Each row of T is roughly a mix of the hidden directions of one of 3 groups.
T, 142 rows:
[[ -7   3  11  11 -10 -13  17  12  15 -12 -19   2   0   7]
 [  3 -14  -3   0  -1  10  -5 -23  19  18   0  -3   4 -15]
 [  7  -9  13  11  11   8  13 -10 -10   4 -11   2 -25  -4]
 [-12  -8  16  10 -15  12 -15  -2  -3  11  -8  11   8  16]
 [  9  -8  10  -7  14  -8 -20 -20   3  -4 -17   9  -2   8]
 [ -1  -1  20  -2  12  -7 -12   0   1 -16 -25 -11   8   4]
 [ -4   3 -11   2 -13  -3  15   5   0  14   1   4 -27 -17]
 [ 19 -13  20  -9  11   3  10   0  -1  11 -11   4  -8 -16]
 [  3 -14  32 -13   6  -6   8   0   7   5 -10   0  -7  -1]
 [ 19 -17   0 -19  -6  14  -6  -6   5   4 -12   8   1 -14]
 [-16   7   6  19  -6  13  -3 -14   0 -10 -10 -13 -15  -8]
 [  3  -2   1  10 -14   4   3  13  26 -10  15  -8   6 -12]
 [  3 -12   0   1   0  -3   3  -8  -7  -6  -9 -23 -20 -20]
 [ -4   2 -14 -10 -10  24   3  11 -21   7   9  -4   2  -8]
 [ -6  -1  -2  24  16  -7 -11  -5   7 -18   7  -9  15   7]
 [ -5  14  27   8 -10  -4   5  19   9  -3  -3   8  -8  -6]
 [ -3  -2  26   5   3   0 -11  -6 -18  -3  -9 -11 -19  -6]
 [  5  -1   9  -5 -20 -13  -5 -12  -5  22  13 -11   8   3]
 [ -9  22 -11  12  13  -6   4  -4 -10  20   5   6  -7  10]
 [-18   0 -11   9 -17  -3   9  -1 -18  11  -3 -11 -17   3]
 [ 10   6 -27  -8  16   1   2  -6  10 -11   3  12  -7 -11]
 [  3  14   1  -7  -6   2   0  18   2  -5  21 -13  17 -14]
 [  8  -8   5  -9  -7 -10 -18   1  22  -9  12  13  14  -3]
 [-12   5  17 -12 -22 -12   9   4 -17  -8  -1   3  -8  -3]
 [ -4  26 -10   9   9   9   5   4   3  14   5   2 -23  -1]
 [ 25 -11  -8  -7  -3 -10   6  -8  10 -15  -7 -12   1 -12]
 [ 11   4  -6 -12  17 -14  -1 -20  -5  -1 -11  18  -5   8]
 [  3  -2  18  -5  18  -5   4 -11   1  -1  16  14 -11 -20]
 [ 19  10   6   1  22  11   0  -2  14   9  11  14  -2   8]
 [ -7  13  -4  12  15   4 -14   2 -18   2  -4  -1 -24   6]
 [ -9  -6   4  10  -6  -1 -17  -5  -3  12 -15   9 -18  21]
 [ -7   7 -15  12 -11   8  13  15  15  -8  17   1  13   5]
 [ -7  -9  -3   5  -7 -12   8  22   5  -6  12 -18   5 -18]
 [ 12 -13 -18  -3   4   6   4 -13  -1   7   4 -26   8  -9]
 [  5   4  10   3 -12 -12 -11  -2  24  -4 -10 -17  -4 -15]
 [ 15 -18  11 -10 -10  15 -14  -1   2 -11 -16   4   0 -10]
 [  6   2 -15   5  13  16  14  -5 -17   1   6  -7 -17 -14]
 [  1  17  29   2  -3   2 -13   0  -5  17   3   4 -11  -1]
 [  0  -1  17   7 -11  -5   9 -12 -14  23  -7 -10 -13   5]
 [  4  -8  -8  11   7 -14   5   2   8 -20  -4  15   6  22]
 [ -4  21  -4  20   0   4   2  -5 -21  15  -1   4  -5  11]
 [ 11  -8 -23 -15   1   6   6  -6   0   8  -2  -6 -21 -14]
 [ -4  -3 -19  -9 -10 -15  -8 -16  -3  15  -2  14 -16   2]
 [-15 -13  14   3 -15 -13 -15  -6  -2  -5  -5   8 -13  14]
 [ -3  -6   4  -8  17  -9  -8  -2  24  -1   5   8  23   0]
 [  4 -11  13   5   5  -1   6   8   6 -23  -2   9 -19 -17]
 [  5   3   1  -3 -13 -10   8  24  11 -13   7 -19   8  -8]
 [-14  14   0 -11 -17  -1   8  16  13  -4  15  11   8  -9]
 [ -5  -1  24 -10  -8 -18  10   7  13  -6   7 -15   9  -5]
 [  9   1 -12  16  11  19  11  -7   4  -4   8  -8 -18 -14]
 [  4  30  -5  -2  16   0 -19  -9   5  -7   2   3   2   4]
 [-15  -9   6  -3  12   6 -13  -5  -6  22   2 -19 -13   0]
 [ 10 -10  -9 -13  -6   1 -14   0  -1   6 -19  17 -15  10]
 [  6  10 -29 -19  -7  -8   4  10  -3   3 -10 -10  -1   1]
 [ -3   0  14 -16  -5 -11 -23   0  -1  15 -12   3  15   8]
 [ 13  17  -5 -16   7   1  -7   5  -7  -7  17 -22  10  -1]
 [  1   6  30   6  -8  -4   8  -1 -18  11  10   1 -11   1]
 [ -1  -8  25  24   6  10  -2  -3  15  -2   8   8   0   5]
 [  7 -25 -16   8   4  13   1 -14   8   2   4 -13  11   5]
 [-12 -13  18 -15   3 -10   2  -8 -20  -1  11   2  -7 -13]
 [-19   5   4   1 -11   6  -1  16 -17  12  -6  -9 -17 -11]
 [  1  18 -10   0   4   2  12  -2  -1  17   5  27  -4  12]
 [ 19 -14   3   6  14   1  -5 -16  -9   5 -21   1 -11   8]
 [ 10  -9 -12   1   8   3   3  -3  -6  14  -3  21  25   4]
 [-18  -5  -3 -12 -11  -5 -18   5  13   3   4 -16 -17  -7]
 [ -4  10   4   8  -1   4  -7   0   2 -17  12 -30  -1 -13]
 [-17 -14  -4  -2  17  22 -17  -1   2  12   6   5   0   0]
 [  6 -19 -13  -7  -5 -21   2  -7  21   0  -6   2  -1  13]
 [  7   3  -7   9 -10  -2  11  29  18  -3   2 -11  10   1]
 [ -3   3 -13   0   6  -1   7  -2  25 -15  15   6  -4 -20]
 [  4  -5 -13  -6  -3 -10  13  11  -7  17  -3  25  13   0]
 [-15   9 -16  -2   2 -10 -11   7  -3  16   3  10   4  23]
 [-19  -2   8   2   6  11  -4  -3   0  26  11  -2  19   5]
 [  9  -3  -8   7  -2  -5  10  28  25   4   3  -4   4   0]
 [  2  -6 -13  15  22  23   5  -9  -4  -6   6   6  -3 -10]
 [  6   8 -29 -11  13  -2  -4 -14  -3  -1   7   3  14   9]
 [  3  -8 -12  20  -4   9   7  16  21   3 -12  -3  10   7]
 [  8  13 -17  -8   4  -4   1  -9   6   8  15  21  12  12]
 [-11   4  19  -4 -13  -9 -15 -13 -19 -12   7   0  -3   5]
 [  0  -5   4   1   9  -1  17  -5  -7  10 -20   5  13  25]
 [  9 -23   7 -12   9 -14   1  13   4   1  17  -3  13  -4]
 [ -5   4 -19  16 -17 -14   0   2  10  -3 -16  13   3  -9]
 [-10   4   6   6 -17 -18 -22   2  -9  -6  12   2   2  14]
 [-11   5   2   3 -16   8   3   4   6  -5 -18 -16 -21  13]
 [ -6  -7  -2   2   0   3  -9 -11 -12  16  -8  23  -1  22]
 [-13  -4 -13  14   1  13 -18   3  20 -16  -5   5  -2   5]
 [ 15 -16  11  -4  20   8   5  -7   8   9   1  21   6   6]
 [ -7   0  12  20 -19   8  10  13  12   2   7 -15   8   3]
 [ -8  11  -2 -16   4   5  -2  -6 -25  15   3   1 -15  11]
 [  5   2   9  -7 -32   0 -13   7  -7   1 -13   5   8   8]
 [  5  30 -14 -10  11  -6   3  -7  -6   4  -2  -9  13   5]
 [-11  -7   0  -8  -9 -17 -15   5  17 -10   2 -19 -13  -2]
 [  2   3 -20 -11  18   5  -6 -14 -18   4   6   6  11  13]
 [ -1   6 -12   3   4  16  -4 -21 -15  11 -15  13   4  10]
 [ 16   0 -20  16  -3 -14   9 -12  -8  -3  -9  -5  -8  15]
 [ 15  -1  -2   3   8  -1  -3 -13  14  -9  12  22 -18  -8]
 [  3  -2   9 -15  16  -8 -11   1  10   3  16  -6 -24   8]
 [-12   3  -8   5   4  -8  18  11  -2 -22 -10  17  -2  12]
 [ -7 -12  -4   4   6  18   1 -23 -16   5 -17   6   7  -1]
 [ -5 -25  11  -2  -6  -4  -6 -13   3  -1 -17  15  -5  13]
 [-10   0  -6  -4   7  19   7   5 -25  14   6 -17   4   5]
 [ 12  10 -17 -17  17  -3   3 -12  -9   9   3  17   3   3]
 [ 15   7 -24   5  -1   3  -3  -2   1   0  -8   5  28   2]
 [ -4   5 -11  -1  -3 -13  -9  14   5 -10  13 -28  -5 -10]
 [  7 -23   2  -2   7   2   6  -1  10  12 -13  24   5  12]
 [ -1  -8   8   8   0  16 -21   5  16  -3  12  21  -4   0]
 [-18 -11  -9  -8  -5  -3   4 -11 -21  11 -15   9 -10  -5]
 [ 12 -16 -21   3   2   6   5  -6  -6 -13   4 -24  -1  -8]
 [  3 -11   1 -10 -13 -12  10   4  16 -13   8 -14  21  -3]
 [ 13  -5   1  -6  11  -1   4  -1  20  10  -9  23 -13  12]
 [  2  -1   8 -25  -9 -17  -2  18   8 -13   1  -5  13   1]
 [  4   3  -2  12  21  15  -9 -14  -5  14  -8  17 -10  -1]
 [ 14 -11   4 -11  17 -10  -8  -7  12 -17 -13  14   1  -4]
 [  0   2  23  17  17  13  -5  -8   9   0  17   3  -7  -1]
 [-10   8 -24  -8   1   1   9  -2 -21  17   3   9  -3   9]
 [  4  17  15 -16  -7   3   4  -9   3 -14 -10  -4 -22   4]
 [-16 -12 -12  -8 -10 -23   3  15  -9   9   2   0  -9  -7]
 [-12   7 -17   4  -3   6 -14 -11 -17  -5  -2 -25   3  -4]
 [  6   0  17   0  -3  11 -14   2  -4  -1 -18  28  -1   7]
 [ -4   4  20   2   1   2  14  -1 -11   6   7 -27  -4 -14]
 [-13  -3 -24  12   3  -3   3  -4   5   5   3   8 -22  15]
 [  1   5  12  -1  19  18  -7 -24  -1   1   0   1 -18   4]
 [-17 -11   1  -5 -17   4 -21  12  -3   2   1  -4  12  17]
 [ -8   8   1  -6 -11  15   2  -8 -29   2  -9  -6   9  11]
 [  3 -13 -24  11  19  18   1  -9 -10   2   1   3  -8   4]
 [ 11   4  10   9  15   3   5 -17   5  16  -4  14  20  -3]
 [-13  -7  12  18  -7   5  -2   2  -3  -7   5  19 -24   5]
 [ -4 -13  23  14 -14 -12  15   1   2  -8  -8   2 -14   3]
 [ -1  -4 -25  -8  -1 -13  -2  -6  22  -1   6  -8 -12 -11]
 [  1 -12   9  -7 -14  17  -1  15  -5 -18  -2  13  16   3]
 [  1 -15  -5 -14 -16 -17   3   4  20  -9   4 -10  13   3]
 [ -1   5 -21   0   6   5 -14  -4   8  -7  13  21 -16  -8]
 [  2 -14  -3   1   4   8   5  -5 -12   0   6 -34  -6 -10]
 [ 14   7  -4   0  10  19  -7  -8  -8  -3  -4  -4 -12 -27]
 [ -5  27   9  14  10 -21   2  -4  -3   9   4  -5   7   7]
 [ -4 -12  12  12  16  16  -1 -22   6  -7  -4  -6  -4 -14]
 [ -7 -20  -6  -6   7  -1 -21 -22 -11  -6  -4 -13   1   2]
 [-14 -12  -8  -4  -1   0 -12  14  -3 -22  -8 -19   7  -9]
 [  9 -15 -27   5   7  12  16  -6  -6  -3   6   0  11   4]
 [ -7 -21  13 -13   6  19   3  -3   1  16   5 -11   3 -11]
 [-13  -9  14  10  -7  13  -4   6  -8  19 -14   4 -17   3]
 [  3   2 -25 -10  16  -2  11 -11 -18  -1   3  12  -4   5]]
Here is one row from each group, named. Which group is each of the other rows in?
[  5   3  -1 -10  20  -8  -7 -18 -16   1 -17   7 -14   3] : (32)
[ -9   0  17  15 -10   8   6 -18 -11  -6 -11  16   6  -8] : (122)
[ 15  16  -6   7  -4   2 -19  -4  -8  -7 -18  15 -13  -4] : (45)

[  1 -16  10  10  -9   0  -4  10  20 -22   6  -7  -1 -13] : (32)
[-11  -8  -1  10   0  16 -15   5  18  10 -20  10  -5   7] : (32)
[-16  -7  -4 -11 -10  22 -10   9   3  10   4  20   3   2] : (45)
[ 13  19  11 -10  -7 -11  -3  -5  -8  21 -15   4  -8  -4] : (45)
[ 11  20   0  -8   4   4  -6   2   7 -15  11 -27  -2  -6] : (122)
[16  6 -5 -2 12 -4 14 12 19 12  4 21 -2 -4] : (122)
[ -2 -17  23   6 -13  -6  -3  -2  -8   2  -7 -19 -13  -9] : (32)
[  8   4  -6   0   6 -17  21 -15   9  14   1  -9 -17  -7] : (45)
[ 11 -20  -9   6  -4   6   1 -21   6  15   3 -19   3   1] : (32)
[  8  -3  -2 -14  22  -6   6  -1  11  12   6  12 -20  -9] : (122)
[-14   0  11  11  -7  10   4  10 -15  -3  14 -22   9  -5] : (122)
